[[128 124 140 122 126 130 122 122 128]
 [127 130 128 131 132 130 131 129 132]
 [128 127 128 128 128 127 128 128 128]
 [129 123 146 122 126 132 121 121 130]
 [129 126 130 127 127 128 126 127 127]
 [128 123 145 121 126 131 122 121 130]
 [128 124 140 122 125 129 122 122 129]
 [127 134 134 132 136 136 134 128 141]
 [129 123 151 121 126 134 121 120 132]
 [126 133 133 133 135 136 134 128 139]
 [127 133 133 133 135 136 134 128 139]
 [127 135 136 133 136 138 135 128 146]
 [129 123 151 121 126 134 121 120 131]
 [128 126 132 126 126 128 126 126 126]
 [129 123 146 121 126 132 121 121 131]]
Counting starts at 1.
Which number is the entry at row 1, column 3?
A: 140
The centre entry: 136
The entry at row 3, column 1: 128
Which number is the entry in row 3 and column 2?
A: 127
Which number is the entry at row 2, column 1?
A: 127
Which number is the entry in row 1 and column 1?
A: 128
Which number is the bottom-right entry?
A: 131
Which number is the bottom-left entry?
A: 129
The entry in row 1 and column 2 -> 124
Which number is the entry at row 2, column 3?
A: 128
Which number is the entry just left of the centre entry?
A: 132

a =
array([[105, 153, 152, 152],
       [151, 103, 103, 104],
       [152, 103, 103, 104],
       [105, 153, 152, 152],
       [104, 153, 153, 152]])
What is the entry in the top-right corner? 152
The top-left entry -> 105
The entry just right of 151 -> 103
What is the second entry from the end, reading row by row? 153
What is the entry in the bottom-left corner? 104
The largest entry in the first column: 152
The third entry in reading order: 152

Read these off the row that follows.
1) Give the entry just right of the centre entry.
2) Give the entry just right of 142.
3) Give the entry just right of 129.
[125 116 104 124 123 120 138 117 142 112 123 129 127 117 133]
1) 142
2) 112
3) 127

((123, 112, 109, 103, 134, 114, 106, 136, 119, 114), (122, 115, 109, 103, 135, 114, 106, 136, 119, 114), (118, 134, 113, 108, 137, 109, 105, 138, 120, 113), (121, 120, 110, 104, 135, 112, 105, 137, 119, 113), (118, 131, 112, 107, 136, 110, 105, 138, 120, 113), (117, 136, 113, 109, 137, 109, 105, 138, 120, 113), (120, 124, 111, 105, 136, 111, 105, 137, 119, 113), (119, 126, 111, 106, 136, 111, 105, 137, 119, 113), (121, 117, 109, 103, 135, 113, 105, 136, 119, 114), (119, 129, 111, 106, 136, 110, 105, 138, 119, 113), (123, 110, 108, 102, 134, 115, 107, 135, 118, 114), (120, 122, 110, 104, 136, 112, 105, 137, 119, 113), (117, 138, 114, 110, 137, 109, 105, 138, 120, 113))
Report the smallest entry.
Answer: 102
The entry just right of the smallest entry is 134

Read these off the row that follows.
1) What is the second entry from the left?
2) What is the third smallest entry?
3) What is the last entry?
4) What is the third entry from the right?
5) What is the entry just left of the smallest entry?
6) What is the 2nd smallest entry?
[153, 101, 132, 129, 145, 154, 151, 124, 134, 115, 137, 139, 120, 151]
1) 101
2) 120
3) 151
4) 139
5) 153
6) 115

[128 135 140 140 136 137 137 136 125 105 138 136 128 121]
The entry just right of 138 -> 136
Report the entry just left of the smallest entry.
A: 125

[[132 116 126 130 125 122 118 121 135 126 131 121 128 121]
 [124 112 124 116 134 123 142 132 121 132 123 123 137 133]
 [123 137 129 120 127 142 116 132 127 122 123 132 124 133]
 [144 136 137 129 130 118 128 127 123 137 119 130 123 129]
 [110 125 124 135 128 149 116 136 138 116 138 136 133 132]]
What is the last entry, reading row by row? 132
The entry in the top-right corner is 121
The 1st entry in reading order: 132
What is the smallest entry in the first row? 116
The third entry on the diagonal from the top-right corner is 132
The 3rd entry from the end, reading row by row: 136
The entry just right of the largest entry -> 116
What is the entry just right of the smallest entry? 125
The 2nd entry on the main diagonal is 112
The entry directly above the smallest entry is 144
What is the bottom entry of the column that holds the largest entry? 149
The minimum: 110
What is the fourth entry in reading order? 130
What is the third entry on the main diagonal? 129
What is the 4th entry from the end, reading row by row? 138
What is the top entry of the column that holds the largest entry? 122
What is the second entry from the end, reading row by row? 133

[[118 133 134 127 127 126 117 105 133 121 128]
 [119 133 133 127 127 126 119 108 132 122 128]
 [124 130 130 128 128 127 123 119 130 125 128]
 [125 130 130 128 128 127 125 121 129 126 128]
 [118 133 133 127 127 126 117 106 133 121 128]
 [118 133 133 127 127 126 117 106 133 121 128]
 [120 132 132 127 127 126 119 110 132 122 128]
 [124 130 130 128 128 127 124 119 130 125 128]
 [121 132 132 127 127 127 120 112 132 123 128]]
Counting starts at 1.
Report the bottom-left entry.
A: 121
The entry just right of the largest entry is 127
Report the entry directly below the smallest entry.
A: 108
The entry directly below the largest entry: 133
The entry at row 2, column 1 -> 119
Report the top-left entry.
A: 118
Report the entry just right of 108.
A: 132
The top-right entry -> 128
Report the bottom-right entry.
A: 128
The entry at row 3, column 1 -> 124
The entry just right of the smallest entry is 133
The entry directly above the centre entry is 127
The smallest entry: 105
Report the entry directly below 129.
A: 133
Report the bottom entry of the column that holds the largest entry.
A: 132
The entry in row 1 and column 2 -> 133
Report the entry just left of the centre entry.
A: 127
Report the top entry of the column that holds the largest entry.
A: 134
The centre entry: 126
The entry just left of the smallest entry is 117

Read these off the grid that follows. Rows and columns are numbered from 1.
1) Read off the entry just left of the smallest entry.
2) Read off the entry at row 3, column 2.
3) Read off the entry directly above the largest entry.
4) Read off the entry in the top-right corner.
5) Read off the entry just right of the largest entry.
6) Read off the entry in the top-left corner.
7) Read off the bottom-left entry.
8) Read off the entry at row 1, column 3.
[[133 129 131 129 127]
 [139 123 142 133 135]
 [132 125 143 132 130]
 [144 117 138 144 135]
 [130 115 134 137 129]
 [133 124 147 151 138]
 [128 117 143 143 128]
 [141 116 140 144 128]
 [126 121 145 138 131]
 [125 137 135 144 131]
 [118 127 134 142 136]]
1) 130
2) 125
3) 137
4) 127
5) 138
6) 133
7) 118
8) 131

Questions about the array below. Rows and columns are numbered from 1.
1) Read off the bottom-right entry.
2) Read off the entry at row 1, column 1.
3) Read off the entry in the bottom-left corner.
4) Read off the entry in row 3 and column 3.
5) Read off the entry at row 1, column 3.
[[106 154 155 106 106 106 154 155 106 155 106 154 154 154 106]
 [116 144 145 115 115 115 145 145 116 145 115 144 145 145 116]
 [156 104 103 157 157 157 104 103 156 103 157 104 104 104 156]
 [127 133 133 127 127 127 133 133 127 133 127 133 133 133 127]
 [117 143 144 117 117 117 144 144 117 144 117 143 143 143 117]
 [156 104 103 157 157 157 104 103 156 103 157 104 104 104 156]
 [137 123 123 137 137 137 123 123 137 123 137 123 123 123 137]
 [112 148 149 112 112 112 148 149 112 149 112 148 148 148 112]
 [139 122 121 139 139 139 122 121 138 121 139 122 122 122 139]
 [130 130 130 130 130 130 130 130 130 130 130 130 130 130 130]]
1) 130
2) 106
3) 130
4) 103
5) 155
